In the data rows, 500 means zero.
Each pair is two rows. How far apart are they, by a hidden measure? 0 means very close, and 40 very far. Two or three weighted sums of its numbers give each row a place; it is the straight-line distance between the places.
[494 789 555 349 558 539 434 305 403 553 561 439 419 760 511 524 611 561
 435 595]
[540 483 500 430 561 432 422 398 458 672 515 392 567 457 466 504 510 361
 430 512] ~ 15
[523 447 504 487 572 429 486 543 470 507 446 435 498 409 584 556 566 443
 544 551]
[630 563 440 427 560 461 511 455 458 444 563 373 513 546 456 581 637 472
 537 522] ~ 27
[571 619 354 555 488 568 623 681 515 507 687 631 425 662 732 559 541 545
 309 513]
[516 625 499 401 590 396 578 436 507 558 644 389 557 404 561 594 558 570
 404 587] ~ 20
[595 573 588 429 487 484 408 648 359 600 435 310 431 605 707 499 352 674
 493 642]
[439 415 428 695 255 617 499 617 518 637 362 621 447 651 601 383 251 632
 420 394] ~ 37
[354 575 485 505 499 438 483 485 550 537 532 715 441 631 598 304 339 544
 361 345]
[524 573 463 490 488 445 558 521 446 535 378 367 471 462 441 447 371 428
 508 587] ~ 33
[377 328 671 616 477 476 585 517 583 376 294 650 586 403 440 418 331 401
 612 321]
[444 507 463 562 341 463 600 465 403 566 449 463 535 529 472 410 478 529
 439 511] ~ 4
[525 506 519 615 483 551 480 435 420 526 500 597 443 519 441 571 617 556
 571 569]
[553 408 470 527 613 454 558 385 549 645 399 485 639 234 308 627 470 319
 537 467] ~ 12
[450 719 537 550 591 329 635 443 618 646 614 534 555 527 499 377 598 508
 328 460]
[534 531 544 514 493 628 522 475 429 294 482 436 405 639 540 490 502 557
 592 582] ~ 10
[441 484 426 541 512 537 512 546 459 646 513 612 558 491 462 362 396 338
 383 368]
[551 549 673 446 618 369 378 518 615 465 441 335 552 546 600 567 585 585
 673 579] ~ 23
[464 457 436 486 505 377 472 458 503 626 432 484 538 458 489 571 409 464
 427 576]
[426 374 608 565 442 611 544 547 416 417 456 666 530 467 503 420 277 363
 396 274] ~ 21
[457 447 495 596 389 650 515 438 420 474 472 501 501 598 394 428 465 565
 497 580]
[452 395 442 624 394 588 556 586 530 362 444 523 429 476 577 469 433 575
 527 518] ~ 15
[597 609 557 379 463 536 480 504 552 474 504 476 489 590 576 624 549 556
 601 477]
[445 325 446 550 509 565 516 470 500 403 356 637 573 379 366 465 440 438
 558 452] ~ 6
[581 592 457 505 529 654 315 515 664 411 532 398 320 599 567 642 611 567
 590 650]
[643 342 376 726 445 617 436 595 502 436 342 583 361 500 528 548 441 609
 611 559] ~ 15
[460 678 534 394 598 480 570 486 565 494 665 648 518 693 636 382 520 468
 275 500]
[465 588 567 384 449 589 565 582 462 390 579 384 414 641 597 508 523 621
 589 497] ~ 12
[452 402 410 719 409 459 514 461 540 559 345 563 454 401 311 384 431 400
 440 510]
[391 452 585 510 371 700 471 423 288 416 430 473 453 535 445 353 317 631
 593 503] ~ 19
[420 614 506 452 502 469 544 516 625 603 564 559 501 545 461 547 603 517
 455 469]
[427 380 481 548 497 735 497 495 400 347 448 610 484 544 400 471 432 597
 571 452] ~ 6
[589 529 444 402 416 522 450 607 628 459 551 485 528 498 611 629 465 536
 533 478]
[612 443 464 445 492 592 380 580 530 432 417 457 406 404 517 603 558 531
 674 589] ~ 14
[416 504 574 644 459 598 525 385 316 381 475 518 415 519 383 381 551 519
 536 552]
[529 440 542 481 521 528 528 617 437 425 460 477 494 425 490 569 384 413
 612 388] ~ 11
[396 560 478 511 411 541 537 455 413 638 589 539 508 491 510 346 431 451
 340 361]
[454 580 532 560 524 395 526 540 694 587 591 700 515 578 630 507 599 392
 428 375] ~ 9
[531 611 517 456 583 423 509 636 487 486 613 496 524 605 723 592 589 505
 511 497]
[493 494 421 529 499 541 623 550 454 404 574 589 452 579 549 525 520 516
 447 389] ~ 26
[532 628 453 402 474 538 424 453 453 400 556 421 421 512 552 592 674 552
 644 700]
[368 510 661 311 626 406 619 331 421 491 538 569 627 517 362 369 449 404
 379 295] ~ 17
[575 587 500 396 622 500 568 565 547 321 616 441 496 477 588 642 585 452
 587 453]
[514 467 264 677 467 638 520 584 508 567 564 645 465 521 462 446 563 459
 489 543] ~ 3
[509 400 457 579 447 543 572 366 529 494 475 525 491 353 349 508 526 473
 569 525]
[449 379 585 548 405 538 510 477 378 350 430 421 548 510 394 383 373 653
 522 522] ~ 9
[502 412 487 471 469 667 422 544 366 359 469 673 418 500 485 532 482 513
 551 515]
[560 596 481 525 423 629 359 474 492 431 468 361 322 645 570 546 588 731
 611 722] ~ 20
[377 572 310 493 523 508 621 557 540 485 532 683 567 454 433 403 596 302
 463 344]
[466 578 479 600 492 488 436 588 676 564 516 619 561 660 647 474 463 584
 423 495] ~ 14
[464 582 541 529 395 596 470 519 387 519 556 415 402 788 578 418 529 615
 444 567]
[463 579 533 379 604 506 496 495 565 572 489 557 502 511 404 524 500 460
 446 483] ~ 10
[489 562 558 488 455 526 586 528 433 540 518 623 513 514 593 565 403 383
 370 352]
[603 417 478 715 427 595 464 593 538 576 386 615 438 462 537 358 397 555
 523 477] ~ 29
[505 453 414 502 633 446 550 538 587 554 510 630 675 304 480 533 434 284
 479 431]
[556 432 341 560 441 542 604 565 529 459 624 574 456 549 578 438 401 516
 489 551] ~ 23
[448 453 538 379 467 636 410 372 412 371 422 444 433 512 435 515 508 540
 571 517]
[516 368 431 562 403 549 605 516 373 503 499 516 539 400 567 421 322 463
 441 458] ~ 14
[509 644 480 455 543 561 487 470 524 733 641 516 507 495 536 466 577 438
 312 585]
[516 671 543 484 435 490 429 526 606 580 591 537 436 614 625 494 531 583
 360 555] ~ 7
[540 360 375 687 434 456 387 521 503 584 403 462 494 432 585 443 380 480
 540 573]
[612 453 465 621 522 578 405 665 507 567 371 548 389 502 648 486 398 576
 503 458] ~ 16
[538 354 570 554 450 465 471 654 465 497 323 445 432 520 548 458 409 630
 485 485]
[485 532 568 421 545 475 447 518 530 425 409 481 462 491 438 517 571 606
 580 497] ~ 8
[547 670 476 394 597 375 492 563 477 623 593 467 563 479 441 537 646 438
 498 610]
[526 641 653 364 564 408 432 499 493 490 583 409 518 591 514 536 544 514
 507 445] ~ 17
[445 512 549 417 669 157 576 458 609 433 560 584 628 315 459 587 599 389
 575 333]
[580 388 369 567 423 545 453 594 486 567 579 427 541 478 513 470 435 521
 436 560] ~ 16
[484 462 438 542 536 577 473 502 598 453 369 418 480 532 479 655 644 592
 657 566]
[482 488 497 489 403 648 360 360 346 490 472 491 423 676 488 473 437 581
 542 619] ~ 11
[567 571 486 471 489 515 527 496 497 486 632 530 375 573 538 625 634 486
 544 535]
[480 396 407 488 472 514 424 490 519 510 348 545 463 404 483 614 469 434
 613 527] ~ 15
[453 561 498 298 576 458 521 414 560 520 652 494 563 426 444 604 502 555
 517 555]
[463 538 462 365 496 461 567 513 462 479 566 497 538 440 513 529 630 373
 403 502] ~ 7
[612 546 434 441 451 478 564 473 452 399 625 410 442 349 459 557 524 522
 412 577]
[491 510 497 351 503 433 537 435 485 647 677 439 527 448 445 467 408 581
 424 560] ~ 12
[259 259 611 525 428 651 592 333 295 278 323 610 562 424 193 223 382 465
 528 360]
[506 448 469 524 573 335 401 490 531 533 404 481 543 354 472 564 446 350
 527 469] ~ 21
[430 576 511 607 473 582 505 525 461 474 559 475 459 622 561 433 524 620
 459 460]
[519 512 570 650 513 383 473 528 667 625 441 602 585 491 465 483 560 404
 547 462] ~ 24
[430 692 541 457 612 219 410 513 668 641 523 453 586 546 514 619 725 391
 374 468]
[478 469 483 493 426 691 548 413 457 445 433 520 493 464 407 478 492 492
 516 568] ~ 15
[459 459 443 504 501 509 563 361 476 427 410 514 494 411 339 459 450 372
 604 500]
[557 374 360 650 516 521 523 688 607 512 434 663 475 445 558 534 439 418
 561 534] ~ 6
[629 677 526 439 525 469 470 676 583 557 561 488 505 699 777 641 561 612
 490 546]
[590 549 460 492 544 474 361 523 559 588 536 368 444 530 559 506 601 621
 545 558] ~ 23
[456 542 565 435 561 379 524 472 461 614 482 422 425 529 455 439 308 520
 424 591]
[532 573 700 303 523 491 468 603 406 369 541 429 544 554 593 574 508 647
 464 501] ~ 18
[438 515 447 372 593 445 555 487 511 516 473 581 571 374 504 566 513 386
 460 406]
[416 504 537 478 584 422 481 559 575 586 452 645 579 515 560 456 477 498
 524 402] ~ 2
[377 617 472 351 498 416 545 519 535 577 578 434 581 583 523 402 491 593
 359 572]
[583 462 525 508 441 602 499 339 390 416 540 554 467 558 454 452 446 459
 519 493] ~ 19
[493 501 413 633 460 479 533 438 560 560 413 572 461 428 498 400 432 462
 473 553]
[363 304 613 534 527 485 519 433 533 288 360 420 626 405 451 623 465 571
 636 526] ~ 36
[505 556 452 537 445 509 522 622 509 499 571 552 536 557 642 529 486 442
 420 488]
[562 433 553 399 474 641 468 430 431 418 441 382 423 512 434 542 611 602
 650 643] ~ 11
[530 467 451 535 419 546 564 617 502 467 547 597 456 559 594 551 541 448
 546 494]
[545 532 466 411 556 500 529 510 409 500 558 338 510 344 564 572 546 543
 467 628] ~ 14
[457 388 499 560 399 552 534 482 391 508 458 662 524 406 459 331 329 436
 398 432]
[429 510 455 640 448 448 553 548 434 609 519 597 570 571 562 310 373 504
 373 522] ~ 5
[539 611 487 358 580 489 486 387 463 447 547 442 526 522 463 647 682 501
 507 614]
[431 465 563 528 436 423 452 590 560 385 474 349 522 418 442 387 467 653
 573 555] ~ 27
[410 472 556 475 514 452 564 539 678 578 528 643 574 524 431 441 454 468
 509 373]
[448 375 597 662 440 505 436 566 602 529 380 729 483 607 500 289 322 495
 452 324] ~ 8
[624 339 488 726 462 591 405 609 502 362 260 474 429 392 460 515 373 573
 673 521]
[470 429 472 504 586 531 515 588 569 542 514 554 543 510 562 597 505 343
 543 463] ~ 16
[486 482 447 464 404 549 567 362 474 497 465 562 666 383 316 419 404 512
 491 432]
[378 375 676 435 449 369 528 416 531 474 369 506 539 380 361 299 335 583
 506 493] ~ 16
[466 429 511 487 528 379 521 559 582 622 468 592 583 339 418 498 430 241
 479 412]
[464 380 371 518 508 523 407 444 563 464 406 429 493 397 402 553 484 460
 551 519] ~ 26
[482 611 727 417 510 472 542 369 466 504 539 553 518 388 456 390 471 441
 438 361]
[635 405 466 510 546 467 543 539 527 578 426 489 537 422 422 538 494 487
 561 559] ~ 13
[507 586 480 483 480 497 604 510 417 638 588 554 496 571 632 406 361 519
 399 417]
[588 392 493 555 477 578 491 391 402 452 584 416 415 371 340 552 649 621
 570 733] ~ 28
[481 599 427 480 530 424 465 520 530 494 496 491 518 470 434 516 537 331
 563 424]
[544 528 488 557 494 524 446 554 496 582 386 449 400 514 481 485 533 526
 553 537] ~ 14
[555 513 548 436 524 508 436 524 562 561 590 515 559 559 675 400 449 475
 414 467]
[554 574 538 534 487 498 441 382 445 520 635 419 389 547 562 437 521 649
 384 591] ~ 4
[484 483 608 450 486 606 455 505 472 385 405 421 443 518 477 582 575 468
 487 562]
[533 591 442 560 505 554 573 597 621 504 530 588 483 551 608 579 698 417
 484 435] ~ 27
[538 432 509 503 481 418 523 567 464 436 429 346 428 463 576 530 433 557
 571 543]
[567 550 564 518 431 530 377 431 429 520 535 372 432 565 563 633 515 577
 512 503] ~ 5
[586 386 477 543 450 612 325 437 551 300 322 454 382 579 517 665 568 576
 735 673]
[536 520 425 568 442 567 497 558 454 571 524 523 509 674 535 408 323 663
 449 427] ~ 30
[564 438 598 502 488 638 547 457 424 418 570 577 486 541 569 591 406 530
 565 541]
[500 428 488 357 568 604 532 433 536 543 514 587 489 419 486 494 506 639
 522 495] ~ 33
[539 540 617 432 508 397 463 498 406 498 591 461 504 576 604 389 413 644
 522 491]
[468 621 501 320 634 418 613 417 457 562 633 461 525 469 467 539 579 565
 465 494] ~ 11
[455 538 423 416 531 394 442 491 540 580 458 336 488 439 414 646 585 409
 631 572]
[582 514 453 526 492 454 400 573 605 564 356 378 413 584 690 605 600 579
 550 595] ~ 16
[539 531 610 317 648 396 492 502 535 366 626 494 633 473 588 695 670 419
 496 435]
[538 377 531 574 464 570 443 396 521 423 390 536 579 399 332 601 518 400
 576 560] ~ 4
[354 410 443 550 408 456 576 551 438 443 401 493 486 428 402 499 474 419
 467 418]
[564 626 540 381 646 463 538 364 417 458 523 352 505 478 542 627 669 468
 546 483] ~ 3
[496 573 460 452 422 413 412 603 496 606 457 384 468 568 556 456 491 561
 474 556]
[549 526 521 474 490 418 438 583 458 670 500 384 534 476 460 389 406 606
 431 557] ~ 2
[416 525 511 662 439 594 597 341 319 519 648 545 515 556 401 386 493 468
 467 382]
[427 546 520 423 449 549 580 523 367 398 585 390 437 624 594 405 561 635
 373 530] ~ 19
[493 796 613 298 645 234 441 471 641 702 632 453 451 722 533 557 694 424
 392 423]
[427 478 506 488 417 508 479 418 326 371 571 336 563 443 466 486 513 608
 603 541] ~ 13
[617 487 507 511 509 559 519 630 491 594 556 484 438 621 671 472 412 492
 449 449]
[614 486 544 619 433 550 478 600 415 419 438 610 491 475 610 562 429 467
 538 365] ~ 19
[571 410 507 536 485 617 522 471 434 489 491 521 430 554 398 468 487 629
 554 578]
[527 500 421 465 468 463 659 458 398 615 608 512 440 460 435 416 446 432
 447 562] ~ 10
[434 500 535 446 418 522 579 400 384 676 598 527 493 460 390 186 290 606
 400 469]
[524 496 480 525 447 562 409 551 643 534 403 425 517 553 523 490 464 633
 471 534] ~ 6
[443 558 401 486 594 539 636 376 402 458 661 548 500 444 423 404 470 468
 409 458]
[460 568 535 507 487 618 527 567 405 469 576 475 423 551 525 477 470 553
 364 534] ~ 23
[526 537 524 542 505 426 432 501 583 525 596 453 506 581 468 511 552 680
 504 549]
[487 491 590 443 577 446 505 382 535 505 497 431 576 454 414 466 496 462
 597 444] ~ 1
[550 652 644 406 574 486 456 560 513 649 535 505 492 610 603 436 490 687
 420 552]
[537 680 444 408 390 488 512 626 427 591 657 368 506 612 560 414 487 541
 304 572] ~ 23
[416 512 424 535 502 517 588 366 457 454 466 605 492 415 406 453 528 414
 460 394]
[521 430 444 453 540 447 444 603 726 514 462 637 572 523 572 548 484 547
 525 535] ~ 9
[409 307 395 581 541 501 587 511 637 497 401 633 551 299 322 449 460 328
 523 420]
[513 456 582 653 582 485 489 575 520 516 454 581 614 483 482 437 479 388
 524 420] ~ 21
[550 398 643 463 598 639 345 653 482 430 332 317 428 593 564 544 365 781
 756 678]
[583 502 525 425 497 659 477 444 356 436 565 655 484 464 528 564 472 463
 491 509] ~ 4
[502 606 434 473 471 475 369 455 703 584 477 427 560 533 521 605 615 534
 499 544]
[452 506 569 541 498 418 460 445 578 555 475 661 626 582 537 390 432 550
 322 377] ~ 9
[527 392 411 532 421 472 510 553 537 406 479 638 480 433 457 371 428 543
 500 423]
[476 600 515 434 410 454 373 453 581 531 484 471 445 689 613 455 609 553
 446 609] ~ 25
[476 548 613 428 536 502 501 551 401 466 430 390 440 443 475 453 471 503
 449 457]
[524 558 494 349 486 525 385 376 401 488 555 323 431 720 517 676 649 651
 557 650] ~ 16
[449 420 605 409 591 361 593 394 593 335 315 401 613 378 371 498 590 439
 665 506]
[522 530 577 631 477 529 472 499 451 436 446 543 521 396 393 495 545 475
 681 557] ~ 18
[442 465 415 446 514 434 477 452 614 467 494 474 600 387 424 579 561 499
 628 534]
[556 492 462 619 541 491 441 557 528 598 472 421 424 514 497 485 487 586
 509 633] ~ 4
[531 658 382 467 427 471 552 504 444 629 735 451 444 590 513 475 543 533
 224 610]
[390 644 513 359 597 462 456 436 622 555 494 478 542 495 496 512 554 555
 418 485] ~ 24
[529 332 493 574 442 520 430 518 495 430 390 486 477 326 421 579 451 442
 567 533]
[630 437 462 552 499 476 498 496 513 483 575 450 469 558 549 579 655 499
 527 594] ~ 10
[429 600 379 472 503 435 510 442 530 550 534 479 550 443 394 601 582 303
 404 478]
[402 503 610 532 370 478 499 606 571 572 532 639 496 629 567 347 357 527
 484 464] ~ 3
[527 439 397 439 577 475 522 449 537 607 439 422 521 384 409 620 577 379
 522 560]
[597 516 395 546 568 520 533 532 474 531 634 514 440 467 493 617 604 423
 528 543] ~ 16
[470 541 491 454 528 448 458 450 483 642 582 488 427 415 495 466 427 465
 376 507]
[536 630 423 444 515 569 553 471 440 540 581 658 468 664 572 426 438 407
 314 436] ~ 13
[515 535 480 540 383 605 392 360 386 491 516 456 438 579 377 466 577 578
 521 617]
[541 599 483 435 472 478 425 398 517 450 546 402 516 510 371 513 610 538
 604 512] ~ 19
[461 483 560 386 383 631 390 533 318 391 465 378 352 652 563 516 402 764
 562 637]
[564 451 446 514 523 537 481 406 431 398 480 484 428 449 481 552 558 494
 645 542] ~ 24
[644 491 564 456 435 543 475 717 565 449 352 336 466 590 706 619 538 709
 568 557]
[507 413 357 604 423 551 507 697 630 546 374 660 590 523 524 468 492 376
 443 410] ~ 17
[563 531 448 556 434 533 521 423 520 508 457 504 447 530 420 502 581 535
 457 514]
[463 403 554 611 327 685 494 469 381 430 439 564 518 580 450 347 341 682
 561 454] ~ 7
[447 493 489 435 504 484 494 340 442 505 491 411 557 437 311 410 564 475
 431 426]
[404 434 502 503 472 550 439 400 426 371 436 517 496 400 399 487 525 514
 542 634] ~ 32
[501 599 379 515 547 473 512 686 551 528 569 542 455 580 593 463 502 417
 545 605]
[574 407 529 540 493 449 549 405 488 436 536 501 550 409 336 501 482 411
 523 420] ~ 4
[507 529 378 494 552 428 389 570 580 540 484 415 489 592 526 683 638 429
 517 604]
[479 649 495 394 564 477 561 548 371 545 676 553 522 502 518 572 594 476
 413 429] ~ 8
[588 517 369 503 433 529 529 494 441 598 652 450 553 246 551 547 468 478
 505 540]
[460 455 639 546 503 532 487 454 507 529 440 544 547 442 519 416 495 518
 502 420] ~ 17
[568 430 439 609 535 596 395 682 598 417 450 481 526 446 533 575 422 519
 579 519]
[511 404 342 590 441 472 396 597 596 435 380 438 440 457 470 511 494 543
 584 528] ~ 8
[390 524 549 397 487 548 626 294 334 602 602 492 552 444 360 458 548 423
 461 508]
[566 514 583 487 639 451 481 728 587 474 451 453 617 477 627 518 499 486
 516 560] ~ 11
[562 493 593 480 568 519 539 483 715 428 496 487 481 441 602 673 581 612
 561 554]
[450 503 592 413 508 491 564 538 465 484 494 567 482 580 599 458 347 585
 427 345] ~ 5
[484 478 545 493 393 527 435 655 586 501 473 432 430 596 622 424 503 534
 501 515]
[606 564 596 555 485 510 411 498 564 564 388 516 484 605 539 426 510 641
 461 528] ~ 10
[493 320 428 603 541 449 596 611 573 560 456 654 570 440 414 353 359 477
 380 355]
[567 537 456 439 412 399 480 410 446 658 479 396 495 458 488 462 525 407
 402 472] ~ 19
[557 532 550 438 481 441 546 560 386 689 606 425 467 517 531 369 403 573
 408 666]
[463 616 405 444 494 418 483 540 454 614 476 349 611 443 527 530 459 505
 470 603] ~ 9
[458 457 554 496 402 581 527 572 606 299 425 470 528 474 522 696 679 460
 637 500]
[452 599 448 394 469 558 415 363 330 487 523 475 431 600 477 510 611 532
 571 622] ~ 5
[523 445 494 644 481 541 464 706 506 454 513 535 449 656 653 434 389 545
 461 516]
[452 571 524 319 586 428 485 366 485 459 557 412 524 315 355 577 589 356
 553 535] ~ 16
[585 527 518 543 514 342 532 606 480 685 547 521 496 511 642 373 433 557
 456 495]
[500 421 485 556 513 593 514 328 520 370 337 450 457 426 294 569 673 398
 692 499] ~ 9
[527 429 332 607 433 468 471 477 531 624 510 505 564 479 522 499 499 453
 503 568]
[451 704 524 438 537 451 372 421 585 645 507 493 611 519 339 481 553 525
 359 502] ~ 19
[511 676 540 456 534 441 529 481 373 538 760 395 485 526 530 571 600 421
 347 446]
[478 497 553 578 454 591 492 462 458 539 472 541 459 511 410 486 490 545
 475 533] ~ 16
[608 468 567 564 328 731 329 543 427 268 401 480 353 615 560 533 418 651
 626 685]
[496 361 386 737 376 655 469 717 527 591 357 653 439 559 569 293 249 586
 506 470] ~ 30
[479 430 482 479 563 694 494 502 480 413 479 520 431 476 478 561 469 629
 556 550]
[529 582 411 498 499 478 616 569 530 458 619 633 508 549 561 571 577 520
 494 517] ~ 18
[431 579 440 515 498 569 540 499 572 564 599 662 500 536 574 480 551 431
 451 387]
[446 591 515 417 508 397 565 485 450 506 611 508 595 505 548 473 370 542
 439 484] ~ 21
[613 491 538 520 497 498 529 531 510 553 581 609 488 611 458 529 459 668
 534 482]
[582 518 446 511 552 504 509 558 523 615 491 381 479 477 548 482 472 492
 457 576] ~ 10
[505 565 473 495 436 539 418 469 517 590 490 452 598 452 520 537 529 439
 448 567]
[467 508 594 529 479 510 510 529 627 580 508 471 588 540 447 402 426 501
 451 385] ~ 30
[436 523 494 389 507 534 554 499 520 632 556 605 474 519 460 359 345 500
 349 374]
[491 697 508 421 437 496 532 563 330 580 689 457 438 687 579 366 538 637
 338 527] ~ 24
[493 486 398 650 505 484 514 537 575 604 452 500 483 601 461 478 564 440
 509 493]
[504 541 447 576 484 376 484 439 692 592 535 501 510 392 380 624 624 330
 492 433] ~ 5
[464 398 379 611 580 384 511 469 479 509 360 434 591 433 413 514 458 375
 647 472]
[522 438 529 406 619 574 462 439 427 324 508 602 547 480 433 629 490 333
 607 520] ~ 21
[421 510 690 449 614 359 522 430 546 518 529 543 589 402 447 354 435 434
 399 343]
[461 602 624 322 540 576 541 363 332 583 677 433 543 586 396 444 441 625
 360 567] ~ 21
[497 401 419 692 408 596 564 623 494 512 459 616 551 487 430 462 343 432
 408 378]
[611 344 402 591 368 573 413 777 695 420 307 414 456 420 601 548 559 539
 673 639] ~ 5
[616 474 420 632 478 595 603 597 496 516 481 597 489 439 587 554 535 472
 696 622]
[480 624 482 460 413 463 431 609 437 580 566 362 400 584 699 494 513 608
 448 670] ~ 12
[452 535 485 513 487 409 450 480 508 593 544 407 471 485 441 502 465 428
 415 513]
[466 376 478 424 533 564 495 323 506 468 413 611 466 369 377 511 545 390
 647 511] ~ 15
[455 449 524 633 446 612 323 546 560 546 441 575 340 550 627 527 602 624
 594 581]
[593 561 485 490 589 409 304 519 659 408 473 433 496 541 634 735 740 553
 655 572] ~ 12
[484 414 421 502 565 492 581 515 483 555 477 636 567 369 439 488 500 395
 437 471]
[436 510 611 424 583 348 434 317 589 533 444 410 615 380 338 516 601 399
 516 422] ~ 7
[464 402 589 456 467 538 475 543 613 420 468 454 472 511 545 579 430 660
 531 568]
[506 384 438 523 444 472 539 652 607 478 395 465 473 417 636 547 427 462
 524 529] ~ 12
[431 542 502 290 603 582 631 344 429 329 583 565 480 457 464 660 680 386
 508 430]
[493 579 477 568 507 373 490 537 489 578 530 419 556 576 440 392 452 461
 470 592] ~ 27
[661 447 444 609 452 582 436 732 654 551 518 516 429 545 709 652 580 498
 548 591]
[409 553 375 526 551 523 599 555 649 614 480 643 544 409 513 510 478 316
 443 471] ~ 18
[489 438 643 356 549 435 517 305 408 476 462 442 581 411 444 463 452 553
 544 451]
[373 500 493 388 552 410 451 413 617 484 369 507 549 507 409 563 607 442
 611 483] ~ 6
[440 529 486 513 422 552 470 345 439 504 473 419 422 440 364 390 550 487
 554 641]
[391 581 527 431 555 463 539 340 335 473 662 249 591 412 354 613 570 411
 595 534] ~ 23
[491 656 654 353 715 251 588 393 534 621 644 569 662 374 466 517 616 265
 358 389]
[567 469 378 562 500 456 522 683 501 563 573 455 503 458 462 575 541 492
 544 575] ~ 19
[477 285 407 691 476 798 576 545 511 326 352 665 496 442 449 508 478 632
 617 513]
[507 417 656 573 549 504 373 612 584 428 448 559 493 549 611 523 394 688
 585 458] ~ 14
[617 531 343 580 490 447 436 498 455 601 554 336 515 538 637 541 565 517
 459 565]
[402 601 512 343 617 498 583 373 546 532 538 452 554 383 498 537 528 424
 500 558] ~ 25
